One vector is turned by the same rotation once a tick. Each row is the vector after some number of ticks, and that number follows the row.
The counts run from 0 to 438.
[ 0.36,  1.34, -0.39,  0.69,  2.85, -2.29,  3.01, -0.71, -1.65, -0.47,
  1.16,  0.59,  2.13, -0.15, -1.40, -2.48, -2.27,  1.15, -2.40,  1.34,
 -4.86,  1.98, -0.19,  2.73,  3.46,  2.78,  3.04,  3.51, -0.08,  1.38,
  0.03,  4.26,  1.25,  2.05, -2.64,  0.20, -1.60, -1.18,  0.42, -1.81,
  0.12,  1.56,  2.00,  0.23] => 355
[ 1.25,  2.13,  1.25, -0.87,  0.43,  0.52,  0.81,  0.19, -1.68,  1.86,
 -0.33, -0.50,  3.68,  2.50,  1.12,  1.48, -2.36,  2.00, -1.20,  0.84,
 -1.26,  0.43,  0.68, -0.09,  4.36,  3.71,  1.86,  5.12, -0.99,  3.95,
 -1.75,  1.04, -0.12,  2.76,  0.71,  1.06, -1.35,  1.02,  2.20, -2.97,
  0.53,  2.17,  2.65,  0.42] => 102
[-0.54,  0.42,  0.95, -0.95,  2.40, -2.66,  1.45, -0.48, -0.81, -2.08,
  2.66,  0.76,  0.62, -0.06, -1.67, -2.67, -1.64,  0.75, -2.90,  2.19,
 -4.26,  2.03, -0.51,  1.59,  3.62,  4.34,  1.88,  3.21,  1.95,  0.93,
  0.83,  3.38,  3.26,  0.65, -2.89, -1.13, -0.67, -0.40, -0.85, -2.31,
  0.35,  0.66,  2.49,  0.25] => 333
[-1.67,  1.69, -0.06, -0.31,  1.18, -2.96,  1.10,  0.61,  1.47, -0.92,
  2.28, -3.95, -2.11,  3.38,  0.50, -0.96, -4.30, -0.13, -3.62,  3.07,
 -0.22, -0.78, -2.30,  1.15,  2.34,  0.96, -0.55,  1.82,  2.57,  2.62,
 -1.38,  3.75,  3.45, -0.30, -1.78, -0.39, -0.69, -0.53,  0.98, -2.00,
 -0.83,  1.42,  2.17, -1.13] => 283
[-0.03,  0.63, -0.34, -2.97,  2.70, -0.11,  2.57, -0.98,  0.63,  0.34,
  3.60, -0.47,  0.73,  0.20,  1.04, -1.29, -3.83,  2.31, -2.37, -0.27,
 -1.89,  0.65, -0.45,  1.84,  3.91,  5.18,  1.68,  4.24,  0.18,  1.06,
 -1.89,  2.19,  1.22,  2.06, -1.22, -0.97, -0.47,  0.88, -1.10, -3.44,
 -2.61,  0.77,  1.45, -1.56] => 3
[ 0.13,  1.84,  0.94, -0.86,  2.59, -0.88,  1.61,  0.71,  1.69, -0.41,
  3.59, -2.63, -3.22,  1.38,  1.97,  0.17, -4.61,  2.08, -3.30,  1.64,
  0.79, -1.40, -2.74,  2.28,  3.51,  2.83, -0.31,  1.86,  0.34,  1.56,
 -1.86,  2.99,  2.04,  2.04,  0.73, -0.46, -0.44, -1.75,  0.33, -2.02,
 -1.37,  2.39,  1.92, -2.11] => 273
[ 0.91,  0.96, -0.91,  0.90,  2.25, -0.48,  0.99, -0.24, -2.34,  0.43,
 -1.19, -0.02,  2.81,  2.44, -0.42, -1.52, -0.36, -1.53, -2.49,  2.37,
 -4.34,  0.85,  0.25, -0.07,  3.55,  2.31,  3.52,  2.82, -0.73,  2.33,
 -0.54,  3.59,  1.68,  1.26, -2.60, -0.60, -3.34,  0.67,  1.31, -2.43,
  2.08, -0.29,  1.06,  0.98] => 392
[ 1.75,  2.13,  1.05, -2.13,  2.53,  1.64, -0.49, -0.26, -1.36,  0.71,
 -2.10, -1.13,  1.97,  1.46,  1.57,  0.27,  0.82,  1.01, -2.98,  1.17,
 -2.57, -0.82,  0.43, -0.83,  5.31,  3.78,  0.33,  2.94, -2.37,  4.81,
 -0.88,  2.72, -0.29,  1.88, -0.34, -1.28, -2.48,  2.18,  0.57, -3.85,
  0.34,  1.25,  0.90,  0.85] => 427
[-1.53,  1.28, -0.29, -0.68,  4.16,  0.48, -1.02, -0.44, -0.72, -1.12,
  0.59,  0.06,  0.76, -0.62, -0.62, -2.71, -0.41,  0.23, -5.48,  1.06,
 -1.75, -0.43, -0.09,  1.84,  4.29,  4.21,  1.91,  2.25,  0.05,  4.72,
 -0.40,  4.46,  1.84,  0.95, -0.55, -1.26, -1.90, -1.02, -2.41, -1.79,
 -0.42,  1.60, -0.41,  0.44] => 368
[-0.68,  2.53, -1.69,  1.16,  2.80, -1.37,  2.19,  0.34, -1.49,  0.56,
  0.42, -0.32,  2.94,  0.32, -1.20, -0.44, -1.67, -0.53, -3.52,  1.71,
 -3.44,  2.55,  1.11, -0.15,  4.06,  1.66,  5.45,  2.26, -0.03,  3.00,
 -0.07,  3.84,  1.11,  0.69, -2.76,  0.34, -3.75,  0.07,  0.12, -2.70,
  1.14,  1.31,  1.38,  1.41] => 63
[-1.44,  0.00, -1.41, -0.02,  3.87,  0.56, -1.59, -0.59,  0.75, -1.21,
  2.27,  0.27,  0.63,  0.48,  0.98, -2.88, -2.14,  0.39, -3.52,  1.91,
 -2.03, -1.81, -0.47,  0.34,  3.97,  4.38,  3.21,  3.40, -0.07,  2.35,
 -1.30,  3.24,  1.90,  0.38, -0.59, -1.33, -2.78, -0.46, -2.21, -2.66,
 -0.38,  0.13, -0.41, -0.16] => 346
[ 0.03,  2.63,  1.85, -0.51, -0.56, -0.55, -1.77,  1.45,  0.26,  1.94,
 -1.33, -3.51,  1.39,  2.59,  0.99, -1.21, -0.45, -1.70, -5.94,  3.17,
  0.14,  0.13,  0.80, -1.77,  2.84,  0.78,  3.36,  1.26, -0.63,  4.03,
 -0.65,  2.80,  0.83, -1.05, -1.73,  0.83, -2.61,  0.91,  1.66, -2.88,
  1.34, -0.09,  0.50,  2.14] => 144
[-0.21,  1.87, -0.09, -1.90,  1.55,  0.79, -1.00, -0.94, -0.32, -0.97,
 -0.28, -0.45,  2.52,  1.55,  0.61, -0.89, -1.04,  0.82, -2.57,  1.12,
 -2.56, -1.96, -0.11,  0.73,  4.10,  4.63, -0.07,  4.25,  0.57,  6.42,
 -1.45,  2.92,  2.04,  0.52,  0.33, -1.51, -0.72,  1.05,  0.25, -3.19,
  0.18,  1.14,  0.46,  0.51] => 383
[-1.59,  2.85, -1.00, -1.13,  0.78, -1.34,  1.27,  1.36, -2.25,  0.69,
 -1.51, -2.93,  3.60,  3.52, -0.41, -0.49, -1.31, -1.34, -3.30,  2.35,
 -1.50,  0.56, -0.37,  0.79,  2.29,  2.65,  1.30,  1.60, -0.46,  5.73,
 -0.74,  3.89,  1.97,  0.63, -0.27, -0.15,  0.26,  1.04,  2.90, -1.88,
  0.81,  0.37,  0.19,  0.80] => 418
[-0.07,  0.93, -0.27, -0.44,  1.81, -1.81,  4.32, -0.47, -1.87,  0.85,
  0.91, -0.68,  2.46,  1.70, -2.15,  1.13, -2.18,  0.40, -1.55,  1.69,
 -2.86,  3.53,  0.10,  1.44,  3.96,  2.71,  3.66,  3.97,  0.92,  2.32,
 -0.57,  2.25,  2.02,  2.48, -1.77,  0.55, -1.39,  0.49,  1.61, -2.71,
 -0.60,  1.30,  1.62, -0.24] => 48
[ 2.51,  2.42,  2.74, -2.09,  0.74, -1.33,  0.56,  0.47,  2.02, -0.37,
  1.58, -3.35, -2.36,  2.55,  3.07, -0.01, -3.42,  2.59, -2.50,  1.25,
 -0.83, -1.87, -1.58,  0.33,  4.29,  2.31, -1.63,  2.92, -0.37,  1.09,
 -2.13,  1.82,  0.71,  1.01, -0.57, -0.59, -0.28, -0.12,  1.25, -3.14,
  0.20,  2.50,  4.01, -1.20] => 237
[-0.35,  2.34,  1.44, -2.77, -0.14, -0.17,  0.65, -0.22, -1.19,  0.55,
  0.22, -0.18,  3.25,  1.51, -0.20,  0.65, -1.55,  1.86, -1.75,  0.89,
 -1.02,  1.06,  0.94,  0.90,  4.01,  4.26,  0.92,  5.46,  0.50,  5.85,
 -1.27,  1.33,  1.44,  0.89,  0.84,  1.32, -0.04,  0.91,  2.42, -2.81,
  0.27,  2.12,  2.35,  0.44] => 91
[ 1.35,  1.47,  2.44, -1.91,  1.36, -1.35,  1.12,  0.66,  1.95,  1.23,
  3.70, -3.60, -2.76,  2.27,  2.76, -1.02, -3.83,  2.27, -4.61,  2.17,
  2.09, -0.78, -2.16,  1.67,  3.62,  2.28,  0.88,  1.79, -0.48,  0.44,
 -2.01,  1.43,  1.73,  1.33, -0.18,  0.15, -0.83, -0.39,  0.59, -2.46,
 -1.82,  0.80,  0.65, -1.98] => 240
[ 0.64,  0.60,  0.49, -0.49,  2.93,  1.13, -0.20, -1.76, -1.12,  1.00,
 -0.10, -0.27,  0.87, -0.13, -0.83, -2.29, -1.33,  0.72, -4.38,  1.15,
 -1.56, -0.64,  0.31,  1.71,  5.32,  3.67,  3.20,  3.25, -1.63,  3.73,
 -0.92,  3.27,  0.75,  2.00, -1.50, -1.20, -2.96,  0.24, -1.58, -2.44,
 -1.12,  1.65, -1.30,  1.09] => 390
[ 1.09,  2.68,  3.04,  0.56,  0.19, -2.14,  1.32,  1.11, -2.04,  3.64,
 -0.31, -2.92,  0.87,  2.29, -0.34, -0.86, -1.86, -0.43, -5.30,  3.10,
  0.88,  1.49,  0.59,  1.03,  3.02,  0.67,  4.92,  1.42, -1.92,  1.13,
 -0.73,  1.93, -0.07,  1.81, -1.94,  1.90, -2.78,  0.81,  2.03, -1.67,
  1.06,  0.70,  0.14,  0.78] => 151
[-0.21,  2.94,  0.55, -0.34,  1.24, -3.95,  1.92,  2.27,  1.65, -0.53,
  2.60, -3.22,  0.34,  3.12,  2.71, -0.94, -4.56,  1.52, -1.61,  2.03,
 -2.93,  0.24, -1.90,  0.55,  1.02,  2.06, -0.32,  2.04,  0.61, -0.09,
 -0.75,  2.51,  1.99,  0.39, -1.14,  0.24,  0.48, -0.39,  2.69, -2.93,
  0.54,  0.44,  5.06, -1.27] => 260
[-0.37,  1.65, -0.31,  0.70,  1.41, -3.25,  1.25,  0.96,  1.07, -2.17,
  1.76, -2.07, -0.19,  3.76,  2.02, -0.78, -3.77,  0.85, -0.59,  2.71,
 -3.95,  0.44, -2.30,  0.14,  2.84,  2.40,  0.27,  3.82,  2.70,  0.95,
 -1.30,  3.03,  2.75,  0.02, -1.56, -0.77, -0.33, -0.10,  1.89, -3.32,
  1.03, -0.28,  3.71, -1.15] => 293
[-2.43,  1.25, -2.36,  0.70,  2.71, -0.52, -0.96, -0.09, -0.03, -0.68,
  0.83, -2.01,  2.44,  2.80,  0.65, -1.08, -2.43, -1.44, -2.82,  2.14,
 -1.96, -2.02, -0.74,  0.61,  2.92,  2.79,  1.42,  2.96,  1.52,  4.91,
 -2.04,  4.63,  2.77, -0.84, -0.79, -1.23, -1.56, -0.23,  1.06, -2.30,
 -0.60,  1.03,  0.18, -0.31] => 349
[-1.83,  1.50, -0.45,  0.24,  2.49, -3.25,  3.06,  0.25, -0.85, -0.82,
  1.80, -0.89, -0.14,  1.81, -1.29, -1.39, -3.23,  0.62, -3.02,  2.89,
 -2.39,  2.22, -1.69,  3.04,  2.51,  1.76,  1.45,  2.06,  2.23,  1.89,
 -0.13,  4.31,  3.79,  1.05, -1.89,  0.28,  0.28, -2.07,  1.10, -1.42,
 -1.02,  1.47,  2.24, -0.96] => 319
[ 0.64,  2.43,  3.37, -0.81,  1.47, -0.92,  0.33,  1.77,  1.27,  2.88,
  3.10, -2.98, -1.19,  1.41,  2.33, -2.04, -4.11,  1.98, -5.84,  1.69,
  2.60, -0.47, -1.11,  1.27,  1.91,  2.81,  2.68,  0.90, -2.38, -0.20,
 -1.51,  1.90,  0.15,  1.28,  0.07,  0.62, -1.03, -0.45,  0.57, -2.42,
 -0.42,  0.52,  0.09,  0.04] => 207
[ 1.68,  3.00,  3.42, -0.37,  0.26, -3.58,  2.23,  2.26,  0.43,  1.81,
  0.96, -3.00,  0.85,  2.40,  2.67, -1.19, -3.81,  2.40, -2.44,  1.85,
 -0.75,  1.08, -1.24,  1.12,  2.05,  1.49,  1.48,  2.40, -1.59, -0.22,
 -0.97,  1.38,  0.00,  2.00, -0.98,  1.18, -0.11,  0.33,  3.17, -2.42,
  0.56,  0.58,  4.14, -0.57] => 205
[ 0.22,  2.16,  0.42, -1.30,  1.19,  0.10,  2.25, -0.78, -1.82,  0.02,
 -0.17, -0.05,  2.20,  0.83, -0.79,  1.71, -1.77,  2.16, -2.17,  0.08,
 -1.79,  1.12,  0.44,  1.23,  4.50,  3.47,  1.01,  3.58, -0.20,  5.44,
 -0.93,  1.77,  1.09,  2.57,  0.81,  1.27, -0.45, -0.11,  1.74, -1.89,
 -0.07,  3.48,  3.30, -0.29] => 80
[ 0.30,  1.89, -1.45,  0.44,  3.27,  0.61, -0.10, -0.65,  0.25, -0.06,
 -0.27, -0.57,  2.37,  0.25,  1.16,  0.68, -1.63,  1.04, -2.23, -0.84,
 -3.02, -0.57,  1.04, -1.00,  4.92,  3.90,  2.12,  3.68, -1.33,  4.80,
 -1.36,  3.83,  0.45,  1.25,  0.70, -0.75, -2.75, -0.74, -0.20, -3.09,
  0.48,  2.52,  2.31,  0.46] => 65
[-0.40,  2.37,  0.98, -0.05,  0.50, -3.64, -0.31,  2.04,  2.50, -0.70,
  1.23, -4.12, -0.39,  3.19,  2.55, -2.62, -2.88, -0.44, -3.86,  2.94,
 -2.00,  0.05, -1.10, -1.50,  1.91,  0.68,  1.62,  1.23,  0.96, -0.35,
 -0.22,  3.28,  1.80, -1.31, -3.39, -0.81, -2.21,  0.38,  0.86, -2.79,
  1.60, -0.44,  2.69, -0.18] => 246
[ 0.16,  1.69,  0.21,  0.43,  1.52,  1.13, -0.52, -0.34, -0.62,  1.71,
 -0.76, -2.09,  2.26,  3.40,  1.00,  1.54, -2.01,  0.44, -2.99,  1.05,
  0.43, -1.71,  0.27, -0.25,  4.51,  2.70,  2.28,  3.56, -1.27,  6.02,
 -2.95,  2.37,  0.83,  1.32,  1.39,  0.42, -2.70,  1.11,  1.77, -2.61,
 -0.36,  1.91,  0.20,  0.68] => 101
[ 2.13,  0.94,  1.29, -0.21,  2.16, -2.71,  1.27,  0.15,  0.92, -2.25,
  3.12, -0.25, -1.43,  0.33,  0.81, -1.56, -2.24,  1.06, -2.33,  2.34,
 -4.31,  1.65, -0.93, -0.30,  4.26,  2.71,  1.85,  2.89,  1.36, -1.21,
 -0.06,  2.97,  1.57,  0.99, -2.49, -1.27, -2.35, -0.26, -1.03, -3.03,
  0.80,  0.85,  4.56, -0.41] => 289
[ 2.02,  2.74,  3.32, -0.91,  0.92,  0.46, -1.03, -0.45, -0.84,  0.95,
 -1.03, -0.38,  1.09, -0.79,  0.57, -0.01,  0.30,  1.70, -5.19,  0.44,
 -0.54,  1.00,  1.24, -0.17,  4.76,  3.00,  1.93,  2.22, -2.20,  3.85,
 -0.49,  2.29, -1.16,  1.46, -0.14,  0.32, -2.95,  0.61, -0.07, -2.74,
  1.68,  2.26,  2.71,  1.94] => 131
[-0.16,  0.63, -0.15,  1.45,  2.72, -2.60,  0.14,  0.82,  0.96, -1.89,
  2.16, -2.23, -2.08,  2.75,  1.50, -1.86, -2.31, -1.35, -3.28,  3.50,
 -2.88,  0.20, -1.71, -0.25,  2.97,  1.37,  2.31,  1.38,  1.97, -0.22,
 -0.34,  3.95,  2.75,  0.15, -3.58, -1.22, -3.23,  0.11, -0.12, -2.82,
  0.79,  0.05,  1.80, -0.89] => 290
[-0.41,  1.95,  2.99, -1.10,  0.19, -1.59,  0.77,  1.19, -1.83,  2.02,
  0.52, -1.40,  1.20,  2.19, -0.16, -1.44, -0.65, -0.48, -5.69,  3.71,
  0.69,  3.25,  0.14,  0.75,  3.14,  2.08,  4.38,  1.49, -1.06,  1.77,
  0.48,  1.87,  0.76,  1.10, -1.29,  2.09, -1.80,  1.37,  2.70, -2.11,
  0.99, -0.76,  0.14,  1.60] => 140
[-1.93,  1.25, -1.75, -0.58,  2.53,  0.17, -0.22, -0.79,  0.62, -1.12,
  0.87, -2.11,  1.33,  1.05, -0.49, -0.13, -1.05, -1.11, -4.24,  1.58,
 -1.27,  0.15,  0.28, -1.12,  4.55,  3.01,  1.96,  2.01,  2.06,  5.43,
 -1.21,  4.43,  3.03, -0.98, -1.59, -1.77, -3.37,  0.57, -0.75, -2.82,
 -0.32,  1.28, -0.36,  0.56] => 42
[ 2.24,  2.23,  2.64, -0.61,  1.76, -3.08,  2.61,  0.31,  2.23,  0.85,
  3.00, -1.83, -1.23,  0.23,  1.22, -2.11, -4.79,  3.26, -3.43,  0.86,
 -1.27,  0.31, -1.24,  2.70,  3.03,  2.37,  1.07,  2.47, -0.68, -1.34,
 -0.87,  1.93,  0.03,  2.57, -2.35, -0.12, -0.11, -0.41, -0.09, -2.33,
 -1.30,  1.58,  4.09, -1.31] => 252
[-1.82,  0.91, -0.93,  0.29,  3.57, -0.01, -1.64,  0.16,  1.97, -2.18,
  2.91, -0.81, -0.68,  0.46,  2.17, -1.98, -2.18,  0.41, -3.99,  1.29,
 -1.69, -1.72, -1.06, -0.14,  3.28,  3.57,  1.25,  2.40,  0.55,  2.50,
 -0.89,  4.77,  2.41, -0.97, -0.27, -2.18, -2.19, -1.36, -1.43, -2.51,
 -0.12,  0.39,  0.76, -0.14] => 313
